Rotation paths and how fast each direction turns (deg/step)
Each turn is a multiple of 5 degrees from 10 to 175, or 0.
Each row of a path follows its step; steps can be skipped.
Path 1:
step 6: [ 26  16 -10   2 -16 -17 -30  23 -18 -29 -13  -1  11 -31 -22   3 -24   7
  -7   2   4  -9   6  14  10 -10 -10 -29   1   8 -41  -1   3  10  19   8
   3  12   9  21  42  -9 -33 -18  -7  26  10  -5 -35   8   3  -4  -8 -10
   2 -42 -20  14  -4   5  20 -37]
step 9: [ -3  12  20  28  10 -11  -3   2 -52  -9   0   3 -26 -11 -32  15 -11  -8
 -21  37  -4  -9 -15  -3 -30  -9  23 -13  25  28  12 -22  40   7   9 -23
 -21   9  11 -11  11  -4 -40  -6 -18  25 -16   0  24  23   6  -4   4   0
 -11   5  24  -1   5  -6   0  19]
step 10: [-17 -26 -16  -6  -5  18  -9 -38   7  19  -7   3   2 -38   1 -22   7 -32
  10  14 -19 -16   8 -31  -4   6  17 -16  -7  -4  -3 -21 -13  41  30   6
  25 -22  -9  24   1 -20 -18 -17 -21  27  16  19  -7  32 -10 -14  14  10
  12  24  -6 -13  12  -3  20 -23]
step 12: [-14 -25 -40  11  -9 -35 -29 -16 -23 -16  -3   1  12 -18  -5 -22 -23  -1
  -2   0 -21 -14   1   0  -1   6  -3 -41   8  -6  -7 -23  25 -30  28  30
  -3  -9  16  15  -3  12  -1 -31 -15  27  17  31  -4  19   1   7 -21 -14
  16   0  10 -19   1 -20   4 -32]
step 14: [  5  10  -5   6 -28 -13  -7 -11 -25   8  25  -6   2 -47 -24   0 -17  21
 -25 -17 -29 -11 -16  28  16   8  -5 -33  -6 -34  -8   3  11 -15 -32  19
  -4   9  -2 -18  -2  -5 -30  11 -37  21  41  10   9  22 -13 -17  -2   4
   1  -1 -11  17 -17   0  14 -21]
step 15: [ -1  26 -10  12 -17   5  17  -2 -27   5 -17 -18  -9   8 -41  45  -5   3
  -7  30 -18   5  -7 -23   3  11  21  11  17   1  -2   3  22 -15  29  28
  -4  -9  10  21  29 -22  -3 -15  17  38  17  20  -5   1 -10   1  22  -8
   1  15  -1   2  34 -14  16  38]
step 16: [-26  13 -17 -22  -6  18   2  -7  -1  19 -15  19 -37 -28 -16 -11  -4 -15
 -23  21  -5 -12 -17   3  -5  -3 -23  13  -1  -3  13 -21  -6  16 -14 -17
   0   9  -1 -27 -25 -17 -49   9 -36  45  17  27  13  23  -4   8 -23  15
   9   4 -13  -3  23   5   0 -23]
step 18: [-11   7 -38  -5 -14 -29  11  -3  13   9 -17  45 -10 -12 -29 -27 -26 -16
  11  13  -2  17   5 -19   7  23  24  -5  -1   4  -4 -15  27  -2  26 -14
  21  13 -24  20   7  17 -19  11 -40  32   9  19 -15  -3  14  14  -4  24
  14  -4   7  11  17 -18   4 -27]
step 23: [ 25 -26 -14  -5  -9 -20   4  25 -18   6 -17   8 -12 -25 -18  -2   0   2
 -37  19 -44 -11 -21 -30 -10   8  -9   8  28 -16   2  -1   0  -9  19 -12
  -5   2  14  -8  -5 -13 -34  -5  -3  33 -29  -3 -20  31 -18  -9  27   1
  30  12  12 -32  14   0  11  27]
[ -4  -4 -10  -3   2   8  -6   3   0  -5   0  -5   5   1  -9   4  -5  -8
   0   9  -7  -2   2   5   1   4   1   3   0   2 -11  -4   5   1   5  -5
  -7   3  -2   2  -2   5   7  -2  -2  -1   0   2   1  -7  -1  -2   3   4
  -6  -5  10   2   4  -2  -2   2]
125
[  2   7   0   2  -2   3  -4   0   2  -3   1  -8   5  -6   5   5  -5  -3
   3   7   2   4   9   0  -8  -1  -3  -1  -2   1  -3  -1  -9   0   3   6
   0 -12  -2  -2   4  -5   9  -5   8   3   6   2  -6   1   6   0   3   3
   8   0  -5  -1  -6   0   5   4]
160
[  0   4  -5  -2   1  -1  -2   1  -9  -1   3  -8   3   0   8   2   0   8
  -5  -2  -6  -6  -1  -9 -13   3   7 -10   3   3   4   4   2  -2   1   4
   2   6  -1   6  -7   2   0   1   0   6  -4  -2   0  -4   4   4  -2  -4
  -6  -6   3   4  -9   1   3   3]
135
[-10   1  -1   3   7  -2  -6  -5   0   8  -5   0   6  -3   4   4   0   1
  -1  -3   0  -2  -5   2   2   1   3  -1   1  -4   2  -3   3   1  -7   7
   5  -6   5  -4  -4   2  11 -10   0   0  -1  -3   5   3 -15  -2   6  -3
  -3  -1   2  -6  -2  -4   4  -6]
155
[-1 10 -2 -3  0 -5 -3  4 -4  7  4 -2  0  4  1 -3  7 -4  2 -3 -4  9  3 10
  0 -6  2  1 13  8  4  0  1  3 -1 -3  7  0 -3  1 -6 12 -3 -5  5 -1  9  4
  0  4  1 -5  1  3  0  3  3  2  2  2 -1  4]
175
[ -1   2   0  -6  -7   7   4   2   0  -9  -5  -1   0  10   8   2   0   5
   0   0   0   3  -2   0  -2   4  -6   2   6   5   0  -5   6  -6   0   2
  -8  -6   5  -3 -11   0  -8 -11  -7  -2  -2  -1   2  -2   4   2   6  -1
   4   6  -2  -5   1   1   1  -7]
95
[-1  2 -4  6 -7 -2  7  0  2  0 -4  2 -7 -4 -5  6 -2 -2  2  8 -2 -2 -5  1
 -5  5 -2  7  7  4  3  1 -6  6  0 -8  5  3  6 -9 -4 -6 -3 -1  2  1 -2  2
  0 -9 -7 -4  1 -6 -3  1 -4  8 -5  5  9  1]
45
